In the data rows, the value 128 means zero.
Every row has a hidden score from 0 to 30. What is each row's score? 15 is about the middle. The score is a weighted sum of the row's numbers plus the product of two more (or one squared), each taken from its middle value.
[155 117 146 138 136 158 112 124 119 207  77 112 110 148 113  99]: 16
[147 102 105 127 104 159 146  96 161 136 153 124 117 128 123  90]: 20
[114 104 145 129 172 150 129 102  98 132  49 108  95 120 140 136]: 2
[182 106 126 136 143 185 132 102 156 110 157 140 161 140 130 141]: 12
[157  57 130 118 106 172 141  60 172  54 156 132  65  51 120 152]: 10
[137 127 139 126 119 159 130 110 182 123 167 171 134 109 115 131]: 16
[ 50 134  79 125  88  30 127 155 131  91  93 131 115 197  58 155]: 17
[ 99 145 105  97 205 113 189 136  47 158  82 128 183 175 152  88]: 13
[122 152 133 168 141 160 126 146 104 197 118  90 104 142 130 127]: 9
[135 139 191 110 149 169  90 114 148 158 120 168 166 104 113  98]: 22
[ 65 165  86 132  98  84 135 116 132 107 130 122 144 147 105 173]: 15
[ 83 174 109 137 173  88 127 136 107 117  46 157 155  99  67 112]: 13
[ 26 179 141  94 144  87 159 174 123  88 111 129 172 145  42 108]: 28
[111 131 157 171  82 158 121 150 148 128 143 136  61 118 128 123]: 10
[152  95 174 136 104 185 137 123 151 168 150 126  74 118 134 110]: 13
[154 103  68 120 124 160 116 114 123 184  93  70  66 180 117  90]: 17
[123 113  65  72 114  97 201 158 111 105  98 141 130 146 165 129]: 11
[ 74 187 107 217  57  77 121 180 119 152 138  19  69 194  87  99]: 17
[ 82 178 138 110 153  37 145 114  82 124  59 175 205 138 141 127]: 12
[166 130 151 174  45 134 158 154 196 161 139 102  68 110 131 105]: 16
[ 87 141 137 117 165  91  95 182 115 115  86 128 155 162 142 152]: 13
[116  93 102 157 118 109 125 128  97 192  80  43  69 216 121 131]: 8
[115 165  32  96 111 107 185 100 100 123  68  96 152 182 130 148]: 24
[122 124 110  97 180 120 154 121  79 186 105 165 203 170 147 130]: 14
[216  75 178  91 162 226 101 103 158 145 143 187  96  61 128 101]: 14
[104  89 139  53 157  98  94 186  91 116 149  99 131 180 131 129]: 19
[187 103 168  23 199 159 129 143  71 114 129 180  87 143 193 126]: 19
[156 117 147 150 135 161 117 137  92 206  82 102 119 167 135  92]: 19
[210 101 192  18 255 127 123 134  40 115  87 159 169  87 204 153]: 18
[ 99 149 148  75 193  88 113 161  66  84 114 163 157 115 173 178]: 14
[164 111 126 155 126 202 114 133 153 169 129 121  87 111 140 133]: 12
[ 91 145 128 166  94 146 122 142 157 131 106 130 131 128 103 132]: 18
[157 120 152 140  73 170 163 119 219 120 156 102  56  94 162 127]: 12
[162 118 125 126 101 183 129  85 180 105 148 146 122  98 148  95]: 20
[147 100  50  88 129 138 168 110 106  99 120  71  86 179 127 121]: 21
[ 77 111 147  80 156 125  98 170 117  43 192 134 114  98 109 155]: 19
[116 129  91 186 102 107 118 117 122 173 144  62 122 162 117 139]: 14
[ 77 151  88  79 133 114 166 144 114 106 145 142 134 143 116 115]: 23
[ 43 211 134 187  94  24 110 112 128 129  65  90 162 116  77 134]: 10
[112 160 157  79 187 109 107  96 127  31 135 213 189   8 141 169]: 25
[131 126  94 123 107 113 143 136 136  86 190 104 107 161 135 192]: 15
[ 94 163  84  97 127  93 180 106 105 118 100 107 154 178 111 152]: 22
[141 102 109 128 134 159 142  97 158 140  92 121 102 139  97 107]: 16
[106 143 203 113 156  96 106 166 111 111 199 112 162  75 113 179]: 13
[ 47 178 193 136 142  52 122  86 148   0 180 179 207  20  75 243]: 8
[134  69 150 171  24 161 140 130 215  69 183 111  32  69 103 150]: 18
[ 89  69  90  84  67 115 131 191 161  30 228  66  39 142  61 176]: 22
[134 130 200  83 184 114 115 171 101  95 190 175 174  99 149 181]: 11
[179  57 112 131 135 187 126 127 158 168 129 167 101 106 117 115]: 10
[152 132 134  92 161 123 127 154  88 148  78 148 121 193 182 130]: 13
[ 61  98  43 119  52 105 160 202 154  92 170 118  84 162  98  96]: 20
[172 103  59 172  47 162 152 191 202 136 149  48  16 148 154  96]: 14
[104 151 145 189  50 117 145 160 196 122 146 108  94  83 121 121]: 12
[110 159 131 209  69 109 100 143 164 133 166 130 153 102  74 141]: 17
[ 91 155 100 210  63 125  74 178 130 187  85  72  98 185 100  94]: 22
[127 156 195 157 152 182 101 114 126 175 103 187 184  87 121  79]: 16
[130  96  82  81 142 123 164 143 125 107 102 151  91 123  77 116]: 11
[121 123 137 147  97 142 119  98 193 117 143 135  84 104 100 140]: 10
[122 139 105 140 146 140 136 137  81 187 172  89 158 204 176 154]: 15
[123 135 126 100 212 149 143 125  47 192  70 120 131 173 154 110]: 9
[132 112 155 138 129 165 113  96 110 164 126 121 147 120 106  96]: 21
[ 41 110  80 117  99  52 113 216  87  99 180   0  52 186  79 135]: 4
[204 146 178 128 138 167 141 120 162 123  98 170 157  75 200 105]: 6
[154 138 175 175  88 150 100 104 189 116 163 147 138  78 137 145]: 15
[ 96 172 120  85 143  82 163 115  81 149 140 131 211 162 113 133]: 25
[ 75 147 168 126 125  63  98 200 107 112 145 124 138 176 100 187]: 14
[130  84 104 139  91 164 138  89 160  93 172  99  74 117 102 161]: 17
[177  87  94 155 109 166 142 175 174 147 114 106  56 131 164  70]: 6
[111 140 121  93 180 159 167 137  80 134 115 158 149 205 161 130]: 15
[116 153 219 184 164 138  82 149 111 172 123 164 136  95 126 124]: 3
[ 82 157 132  77 157  70 140 122 125 101  92 196 163 101 127 130]: 16
[202  80 139  80 165 192 137  73 131 111 117 162 134  98 151 152]: 13
[149 110 107  92 181 114 147 161  72 115 141  91 137 144 174 158]: 11
[106 101 135 119 108 131 128 140 158  76 169 124 118 138 102 135]: 19
[113  99  70  81 100 113 190 138 135  89 153 137 128 133 131 104]: 17
[119  52  86  92 103  95 138 163 133  81 183  85  81 176 108 160]: 18
[144 124 100 149 101 154 156 118 142 145 130 111 118 145  98 171]: 20
[140 104 123 167  97 161 111 164 147 161 138  71  93 122 131  99]: 16
[109  75  92  85 143  74 124 211  82 136 156  65 108 255  92 194]: 23
[160 109 147 172  53 146 142 107 199 114 166 123 114  99 142 110]: 20
[146 141 105 150  82 172 147 100 187 109 195 139 119  80 121 161]: 16
[ 92 194 219 182 208 106  69 146  48 231  20 157 194 159 159  81]: 3
[ 56 135  84 141 137  74 157 196  75 173  76 101 131 194 109 119]: 10
[102 118 110 170  67 112 111 110 160 138 100 110  88 134 103 144]: 13
[131 101 131 106 186 107 120 127  70 176 117 115 164 159 132 157]: 10
[119  91 102  50 104 119 168  92 126  80 211 114 106 118 125 125]: 20
[162 146 138 158  93 156 136 132 149 174 162 116 104 122 131 141]: 16
[165 167 201 115 153 162  96  87 147 133 103 189 187  64 149 112]: 23
[134 105  78  79  93 120 144  78 167   8 186 102 104  80 139 130]: 27
[147 108  83  87 103 133 147 161  89 116 162  83 100 165 149 114]: 23
[135 139 162 114 187 138  78 158 110 148 140 185 164 108 175 147]: 10
[119 118  60 116 165 139 152 133 136 134  78 159  91 155 145  70]: 9
[ 37 139  47 145  53  35 168 152 130  93 139  69 136 147  75 148]: 20
[102 127 140 183 119 140 142 133 126 159 146  84 111 112 146  80]: 6
[163 100 191 132 123 159 115  95 162 143 120 202 200  65 137 130]: 16
[130 129 100 117 130 147 153 127 142 142 112 147 118 119 103  92]: 16
[148  62  42  56 153 184 195 139 133  81  95  92  71 167 152  65]: 19
[ 75 153 137 118  67  53 104 209  98 105 155  80 108 151 118 177]: 18
[ 51 120 120 129 107  65 196 194  72 115  89 128 179 128 104 150]: 16
[ 87 155 145 156 163  94 106 102  89 160 127 190 208 158 128 137]: 11
[ 25 157 162 168 119  20 128 223  84 109 165  76 182 184 107 196]: 14
[ 53 192 101 128 107  47 160 173  70 109  76 105 175 169 121 145]: 19
[ 73 121 101 161  82 132 123 133 118 159  97  60  84 221 131 138]: 13
[ 85 143  80  98 130 105 154 111 123 112  86 124 106 150  67 123]: 19
[142  85  51  98  84  96 102 156 124 107 179  10  48 163 139 146]: 16
[111 136 153 110 121 107 127 123 112  93 186 116 128 136 140 165]: 15
[133 115 175 118 203 158 109 118 125 141 150 157 175 109 118 111]: 13
[171 121 110 141 162 194 127 113 127 175 134 147 110 143 121  96]: 12
[124 138 169 116 158  88  58 184  40 160 165 107 147 125 154 135]: 13
[119 149 135 126 124 139  97 124 122 131 136 142 130 115 114 140]: 18
[157 142 130 160  57 113 114 156 185 160 118  93  93 107 159 107]: 16
[134 156 137 110 120 121 125  87 157 136 113 105 141 107 114 111]: 24
[110 120 113 148  78 112 128 111 133  57 188 115 122 151 124 186]: 20
[170 132 108 153 151 151 111  83  95 203  76 130 144 144 182 111]: 10
[126 107 120  97 159 125 109 163  95 158 144 118 122 165 139 138]: 13
[111 142  94  71 154 137 185 119 168  60 112 175 137 113 114  85]: 22
[ 77 123 137 130 154  83 107 174  81 133 142 110 126 220 124 138]: 11
[177 115  59 144  81 162 150 155 154 137  79  92  27 174 156  59]: 12
[134 116  79 147 124 178 105 118 144 145 138 153 110  85 132  59]: 15
[140 118  80  96 145  85 173 122  66 172  83 136 140 163 161 108]: 11
[196  81 161  93 103 192 106  85 175 169 154 198  61  51 177  71]: 10
[130 127  88 133 117 111 147 137 110 128 161  62  92 217 143 169]: 16
[ 85 190 142 116 157  46 124  80  69 121  71 136 241 122 146 180]: 15
[121 163 137  85 231 131 135 133  44 177  70 197 193 163 176 128]: 11
[100 138  85 100 106  98 156 109 138 100 164 170 160  94  54 129]: 19
[ 89 153 140 193  84  90 112 153 159 167 114  83 140 143  99 156]: 15
[ 91 146 203 165 115 113 122 121 125  96 137 126 146  97 137 208]: 9
[219 115 124 169 173 190 103 144  89 246  74  85 108 182 180 121]: 10
[ 74 148 170 131 125  70 103 198  76 132 144 149 169 178 118 215]: 16
[ 97 124 112  59 169  89 105 152 103  36 157 158 144  98 165 163]: 22
[175 114 125 138 151 181 116 118 158 174 104 149 117 118 133  79]: 13
[162 100 109  83 177 144 122 189  87 124 157  60  61 175 143 121]: 20
[142 129 166 150 137 144 107 105 163 122  90 106 126  90 187 115]: 10
[ 99 109  93 115 102  96 100 172 115 125 155  92  79 195 103 152]: 15
[149  83 128  72 142 132 111 117  77 136 130 121  92 160 138 135]: 15
[174 121 133 143 123 174 129 108 158 123 116 149 131 114 116 126]: 11
[129 133 195 182 124 139 129 163 164 172  76 166 131 111 154  60]: 6
[ 67 140  74 170 101 108 162 135 119 124 101  84 108 139  41 128]: 18
[115 114 128 161  72 121 122 148 174 115 133  94 126  90  94 125]: 20
[143  90 104  70 108  78 151 230  82 150 134  54  95 196 140 147]: 21
[156 130 197 176  63 153 129 143 229 124 176 163 118  38 121 112]: 12
[123 113 128 180  53 122 135 133 199  81 162  88  82  93  92 139]: 17
[130 111  99 112  94 138 134 158 105 110 177  91 112 170 135 170]: 23
[114 159 164  56 197 134 194  62 100 103 104 231 240 106 109 100]: 17
[ 73 191 180  61 193  78 162  73  65 122  43 200 238 117 141 121]: 21
[ 91 159 110 207 113 113 112 175 170 178 139  96 118 132  97 139]: 7
[ 77 170 116 129 144 103 149 129 114 116 112 154 149 134 109 150]: 12
[210  85  38 106 122 206 158 116 142 178 134  69  49 167 161  57]: 22
